In the data rows, zero lies at 7.5, halfway between 7 and 8.
Some points, each followed by its number:
6 6 8 8 8 8 8 8 6 6 6 6 6 6 6 8 8 8 6 8 6 6 6 8 0
6 6 9 9 8 8 8 9 6 6 7 7 7 6 6 8 8 9 6 9 6 6 6 9 1
7 7 9 9 8 8 9 9 7 7 7 7 7 7 7 8 9 9 7 9 7 7 7 9 2
10 10  5  5  5  5  4  4 10 10 10 10 10 10 10  5  4  4 10  4 10 10 10  5 3
7 7 9 9 8 8 9 9 6 6 6 6 7 7 6 8 8 8 6 9 6 6 7 9 4
11 11  4  4  4  4  4  4 11 10 10 10 10 10 10  4  4  4 10  4 11 11 11  4 5
10 10  4  4  5  5  4  4 10 10 10 10 10 10 10  5  4  4 10  5 10 10 10  5 6
6 6 9 9 8 8 9 8 6 6 6 6 6 6 6 8 9 9 6 8 6 6 6 9 7
6 6 8 8 8 8 8 8 6 6 6 6 6 6 6 8 8 8 6 8 6 6 6 8 8
6 6 7 7 8 8 7 7 5 5 5 6 6 6 6 8 7 8 6 7 6 5 6 7 9
7 6 9 9 8 8 9 9 7 7 7 6 7 6 6 8 9 9 7 9 6 6 6 9 10
6 6 8 8 8 8 8 8 6 6 6 6 6 6 6 8 8 8 6 8 6 6 6 8 11
13 13  4  4  2  2  4  3 13 13 13 13 13 13 13  2  4  4 12  4 13 13 13  4 12
7 6 6 6 8 8 6 6 7 7 7 7 7 7 7 8 6 6 7 6 7 7 7 6 13
10 11  5  5  5  5  5  4 10 10 10 10 10 10 10  5  4  4 10  4 10 10 10  5 14
6 6 7 6 8 8 6 6 6 6 6 6 6 6 6 8 7 7 6 6 6 6 6 6 15
7 7 9 9 8 8 9 9 7 7 7 7 6 6 6 8 9 9 7 9 7 6 6 9 16
 8  8 10 10  9  9 10 10  8  8  8  8  8  8  8  9 10 10  8 10  8  8  8 10 17
13 13  4  4  2  2  4  4 13 13 13 13 13 13 13  1  3  4 13  4 13 13 13  4 18
6 6 8 8 8 8 8 8 6 6 6 6 6 6 6 8 8 8 6 8 6 6 6 8 19
8 8 5 5 6 6 5 5 9 9 9 9 9 9 9 6 5 5 9 5 9 9 9 5 20
 9  9 10 10 10 10 10 10  9  9  9  9  9  9  8  9 10 10  9 10  9  9  9 10 21
6 6 8 9 8 8 9 9 7 6 6 7 7 6 6 8 9 9 6 9 6 6 6 9 22
6 6 8 8 8 8 8 8 6 6 6 6 6 6 6 8 8 8 6 8 6 6 6 8 23
Which three points above are nearest to each new point? Their numbers follow each, smallest number first.
10 10 11 10 11 11 10 10 10 10 10 10 10 10 10 11 10 11 10 10 10 10 10 11 2 17 21
 8  8 10 10  9  9 10 10  8  8  8  8  8  9  9 10 10 10  8 10  8  8  8 10 2 17 21
 9  8 10 10  9 10 10 10  8  8  8  8  8  8  8  9 10  9  8 10  8  8  8 10 2 17 21
9 9 5 5 6 6 5 5 8 9 9 9 8 8 9 6 5 5 9 5 9 9 9 5 3 6 20
7 7 9 9 8 8 9 9 7 7 7 7 7 7 7 8 9 9 7 9 7 7 7 9 2 10 16
10 10 11 11 11 11 11 11 10 10 10 10 10 10 10 11 10 10 10 10 10 10 10 11 2 17 21
10 10 10 10 11 11 11 11 10 10 10 10 10 10 10 11 11 11 10 11 10 10 10 11 2 17 21
6 6 6 6 8 8 6 6 6 6 6 6 6 6 6 8 6 6 6 6 6 6 6 6 9 13 15
8 8 5 5 6 6 5 5 9 9 9 9 9 9 9 6 5 5 9 5 9 9 9 5 3 6 20
6 6 7 7 8 8 6 7 7 7 7 7 6 6 6 8 7 7 6 6 6 6 6 6 9 13 15
8 8 5 5 6 6 5 5 9 9 8 8 9 9 9 6 5 5 8 5 8 8 8 5 3 6 20
6 6 7 7 8 8 6 7 6 6 6 6 6 6 6 8 6 6 6 6 6 6 6 6 9 13 15
 9  9 10 10 10 10 10 10  9  9  9  9  9  9  9 10 10 10  9 10  9  9  9 10 2 17 21
 8  8 10  9  9  9 10 10  8  8  8  8  8  8  8  9 10 10  8 10  8  8  8 10 2 17 21
6 6 6 6 8 8 6 6 6 6 6 6 6 6 6 8 6 6 6 6 6 6 6 6 9 13 15
 8  8 10 10  9  9 10 10  8  8  8  8  8  8  8  9 10 10  8 10  8  8  8 10 2 17 21
9 9 5 5 6 6 5 5 8 9 9 9 9 9 9 6 5 5 9 5 8 8 9 5 3 6 20
 8  8 10 10  9  9 10 10  8  8  8  8  8  8  8  9 10 10  8 10  8  8  8 10 2 17 21
7 7 9 9 8 8 9 9 7 7 7 7 7 7 7 8 9 9 7 9 7 7 7 9 2 10 16
9 9 5 5 6 6 5 5 9 9 9 9 9 9 9 6 5 5 9 5 9 9 9 5 3 6 20
6 7 6 6 7 8 6 6 7 7 6 7 7 7 7 8 6 6 6 6 7 7 7 6 9 13 15
10 10 11 10 11 11 10 11 10 10 10  9  9  9 10 11 10 10 10 10 10 10 10 10 2 17 21
7 7 5 5 7 7 6 6 7 7 7 7 8 8 7 7 6 6 7 6 7 8 8 6 13 15 20
10 10 10 10 11 11 10 11 10 10 10 10 10 10 10 11 11 11 10 11 10 10 10 11 2 17 21
10 10 11 11 11 11 11 11 10 10 10 10 10 10 10 11 10 11 10 10 10 10 10 10 2 17 21
9 9 5 5 6 6 5 5 9 9 9 9 9 9 9 7 5 5 9 5 8 9 9 5 3 6 20
10 10 11 11 11 11 11 10 10 10 10 10 10 10 10 11 11 11 10 10 10 10 10 11 2 17 21
 8  8 10 10  9  9 10 10  9  8  8  8  8  8  8  9 10 10  8 10  8  8  8 10 2 17 21
7 7 6 6 8 8 6 6 7 7 7 7 7 7 7 7 6 6 7 6 6 6 7 6 9 13 15
9 9 5 5 6 6 5 5 9 9 9 9 9 9 9 6 5 5 9 5 9 9 9 5 3 6 20
7 7 9 8 8 8 9 9 7 7 6 6 6 7 7 8 9 9 6 9 7 7 7 9 2 4 16
7 7 9 9 8 8 9 9 6 7 7 7 7 7 6 8 9 9 6 9 7 7 7 9 2 4 16
9 9 5 5 6 6 5 5 8 9 9 9 9 9 8 6 5 5 9 5 9 9 8 5 3 6 20
7 7 6 6 8 7 6 6 7 7 7 6 7 7 7 8 6 6 7 6 7 7 7 6 9 13 15
